rotation ticks, each row followed by its count of ticks:
The counts run from 0 to 485.
[171 173 105 119 136 137 120 105 153 117 164 189 157 141 129 101  68 123
 168 108 101 100 133 111 159 111 121  93 121 114 119 168 128 143 153 144
  78  94 117  97 155 147 114 124 120]
131
[162 110 116 130 112 132 106 160 111 130 106 126  70 119 116  66 137 106
 134 103 138 100 124 124 114  68 120 115  77 113 133 143 132 140 128 110
 109 145 211 111 124 152  83 144 155]
106
[103 124  97 141 132 148  84 103 134 153 137 136 127 155 136 141 140  73
  88 148 102  96  97 119  91 143 169 104 173 111 124  93 117 184 140 161
  90 138 158  99 128 128 106 131 158]
318
[102  59 124 132 156 159 144 115 166 133 119 142 146  88 124 102 136  94
 144  91 123 131 137 141 153 109 170  95  85  89 144 157 137 144  99 175
 102 131 162 134 116 118 155 145 178]
170
[111 121 125 166 161  55 127 118 110 144 123  99 113  97 119 187 164 117
 163 131 123 124 115 143 149 130 100 122 135 132 124 127 104 137 109 180
 123 151 133 138  77  84 112 153 153]
307
[149  92 126 114 124 196 130 113 167 118 127 163 137 123 194 129 137  86
 164 177 101  96 130 109 145 108 127  90 137 156 125 127 123 148 150  87
  96 108 133 121 132 120 108  83  99]
483
[143 127 111  99 134 176 140 133 161 127 109 121 163  63 177 143 118  93
 177 159 100  97 126 109 133 108 152 105  96 101 133 195 132 110 148  92
 114 144 130 152 144 139 141 120 147]
359
[157 137 143 149 150  88 132  98 109  94 117 103  97 167 136 122 131 101
 162  61 118  94 111 147 106 138 110 125 121 181 131 146 121 128 120 185
  98 126 147 124 105  92  80 170 126]
241
[140 168 111 126 106 119 113 129 125 133 143  95  94  58 100 113  81 146
 188 183 124 110 147 111 114  98 121 132 148 120 119  68 117 171 139 143
 115 170 106 120 153 124 153 148 140]
219
[ 93 125  96 146 149 151  86 137 136 147 146 128 112 135 134 120 151  55
 129 131 108  99  88 133 110 129 132 112 168 119 111  85 126 171 153 173
 115 109 145  85 145 128 105 118 173]
319
[156 107  99 139 166 123 110 100 180 124 147 138 110 135 129 146 131 160
 101  95 140 177 112 123 156 102 149 109 115 120 116 140 135 161  83 142
 126 129 185  91  67 138 126  89 109]
337
[146  90 164 162 126 121 129 121 103 131 120  99  84 125 137 173 126 107
 135 150 119  86 131 113 105 119  43 100 141 159  90 126 133 162 131 132
 116 157 127  80 134  86  89 133 127]
180
[124 178  62 121 147 152 144  83 148 111 149 173 133 129 148 154 136 102
 125 124  97  93 157  99 158 150 124 119 112  91 154 102  94 131 150  99
 131 141 114 107  82 180 110 119 146]
66
[159 182 144 184 111 114 105  97 119 158 110 126 112 145 102 137 131 124
 154 178 119  69 158 138 118 151  99  89 120  99 119  74 107 117 139 114
 111 119 139  89 131 123 118 130 153]
454
[161 133 127 152 147 117 115 113 113 173 128  88 149 108  92 170 104 155
 184 102 109 130 105 117 157 107  89 159 112 136 169 172 113 149 119 154
  94 120 127 153 148 136 123 120 112]
436
[157 138 142  93 110 162 158  84 163 104 135 105 103 172 116 158 120 167
 117 177 109 107  80 131 137 128 114  74 106 131 150 157 115 158 121 111
  90 127 143 130  99 179 154 137 123]
205
[138 134 180 161 156  95  93  88 116 148 161  83  93 131 129 129  93 149
 160  93 102  89  92  87 114 118  78 156 148 117 131 127 101 151 130 126
 123 162 110 121 144 148  98 108 118]
52
[162 152  75 155 140 135 119 128 110 130 110  93 125  82  93  91 142 140
 179 108 122 106 128 100 115 103 114 156  64 103 133 105 130 140 103 153
 144 169 145 125 158 167 134 156 154]
300
[134 177 132 142 132 117 109  86 136 147 108 131 133 155 145 131 109 164
 161 143 128 130  71 157 117  74 159 136 199 167  99  92 144 154 126 129
 103 139 132 121 115 102 149 118 115]
349
[129  56 144 135 121 136  91 104 150 149 107  86 127 132 147 182 102 129
 115 161 131  90 151 115  95 117 147 128 153 150 151 166 119 162 129 108
  95 160 163 147 136  98  93 148 146]
248
[138 161 155 123 130 120 117 126 135 136 171 119 119  58 119 136  54 122
 153 104 118 151  94 138 128 103 126 110 155 120 103 122 131 163 135 174
 100 141  77 119 124 114 175 123 166]
281
[115 165 129 171 135 105 112 102 137 120 155 103 118 145  87 135 109 148
 157 130 144 103 115 152 120 139 130 117  81  90 160 105  96  93  89 161
 120 145 130 142 106 147 131 149 187]
9
[ 99 156 100 116 132 111 131  92 144  94 111 114 118 109 145 147 127 140
 189 182 128  99 155 119 125 114 167 140 163 146 134  75  97 149 133 123
 124 174 117 150  90  92 154 150 124]
221
[142 140  84 144 158 124 102 116 151 171 101 123 117 171 109 114 180 156
 143 128 161 146 126 164 141  96 161 111 122 120 127 145 135 142 105 163
 121 112 224 118 106 128 113 141 149]
461
[143 141  76 128 134 140 142 143 155 129 174 119 112  73  95 177 137 144
 164 111 123 179 128 136 172 126  98 131 102 153 158 130  99 154  96 139
 131 117 131 134  77 161 129 101 129]
146
[144 198 133 122  85 113 103 121 127 103 144 115  79  91 119 116  87 139
 168 151 131  97 149 103  76 108 141 140 141 131 126  85 110 166 133 138
  96 189 138 130 116 129 129 151 139]
218
[154 153 163 144 156 115 129  94 131 138  97 131 138 161 146 160  94 116
 120 121 136 110 135 166 143 163 154  52 123 101 119 131 129  88 158 136
 103 101 150 107  91  84 126 172 160]
391
[140 152 181 154 150  93 125 126 117 155  96 125 110 162  99 140 106 126
 128 122 146 124 105 182 135 127 136  53 122  98 111 118 111  88 119 145
  94  90 161 110  98 114 121 150 181]
392
[173 134 114 126 134 147  92 111 190 130 146 106 118 128 166 178 126 155
 117 125 108 142  82 115 124 131 153 144 126  98 125 141 125 176 141 116
 132 173 167 129 110 164 146  80 112]
275
[119 107 167 165 150 126 106 135 151 146 142  85  99 113 129 145  72 135
 150  92 138 157  99 164 121  92 139 121 153 150 105  71 125 126 105 171
 138 129 100 104 134  81 160 127 165]
474
[ 95 132 125 141 139 123 134 120 164 152  93 124 127 164 133 151 178 140
 154 173 142  64 170 168 143 130 130  98 132 118 110 128  98 116 138 117
 123 114 170 112  88 126 121 169 182]
457
[126 130 110 152 156 116 132 108 127  98 167 117  98 142 160 114 129 117
 165  56 124 106  68 127 110  81 104 157 122 176 135 150 128 148  97 168
 126 139 113 112 128 130  76 121 120]
48
[126 101 172 121 143 158 132  90 155 110 112 118  99 163 143 154  76 146
 134  86 142 138 129 169 128 109 170 115 152 205 154  74 101 119 105 118
 101 123 105 116  88  91 138 152 130]
476
[127 122 172 125 149 111  95 102 147 143 105  95  78 145 108 103 106 156
 117 179 141  89 114 113 114 108 138  78  99  83 111 129  98 134 122 106
 125 134 182 107 120 139 109 133 152]
330
[130  95 134 101 149 159 143 105 169 124 102  69 102 109 140 141  92 166
 161 150 116 135 133 112 144  88 134 135 150 151 137  54  83 165 133  94
 143 152  89 104 153 115 153 123 104]
413
[134  84 166 174 121 105 146  87 127 103 124 102  80 154 158 169 144 117
 130 128 120  66 130 109 100 143  65 120 130 159 105 118 111 140 133 123
 128 174 138  99  95 104  68 139 116]
179
[159 116  94 119 132 154 137 159 142 153  84 101 128 140 109 132 148 137
 163 182 157 127 129 168 143  96 105  66 112 140  94 153 154 121 128 135
 117  82 176 110 152 103 121 174 161]
459
[183 153 109  80 126 140 118 167 140 119 125  69 106 102 118 165 153 122
 170 161 119 148 113 119 128 151  93 114  93 169 146 143  96 149 152 150
 120 105 141 147 129 157 104 135 115]
80
[170  71 104 130 118 186 114 123 182 126 118  98 113 179 102 148 139 133
 117 171 134 137 102 139 139 118 135  76  79 119 158 138 136 141 115 134
  90 114 174 116 142 163 132 110 133]
398
[153 163 129 127 141 129 137  98 150 156 113  68 132 100  88 120  98 203
 160 179 125 110  95 105 132 110 106  88 109  85  84 152 123 125 118 127
 146 134 129 101 141 150 162 152 139]
138
[127  76 105 149 161 146 151 102 149 105 149 145 134 147 138 113 123 119
 142  78 109 129  63 136 153  88 109 132 122 121 116 142 167 176 124 210
  88 141 119 115 141 140 154 121 129]
46
[ 87  88 114 102 176 147 119  87 147 160 104 124 135 120 144 131 125 106
  86  98 121 130 135 126 128 115 181 101 188 146 140 124  99 161 111 131
 147 121 150  93  84 112  98 155 171]
252
[157  78 133 121 150 174 156 128 141 135 103 140 108 117 140  88 146 116
 153  81 127 106 178 145 166  94 116 118  81 136 146 156 123 131 153 107
 107  97 166 107 117 148 105 150 159]
104
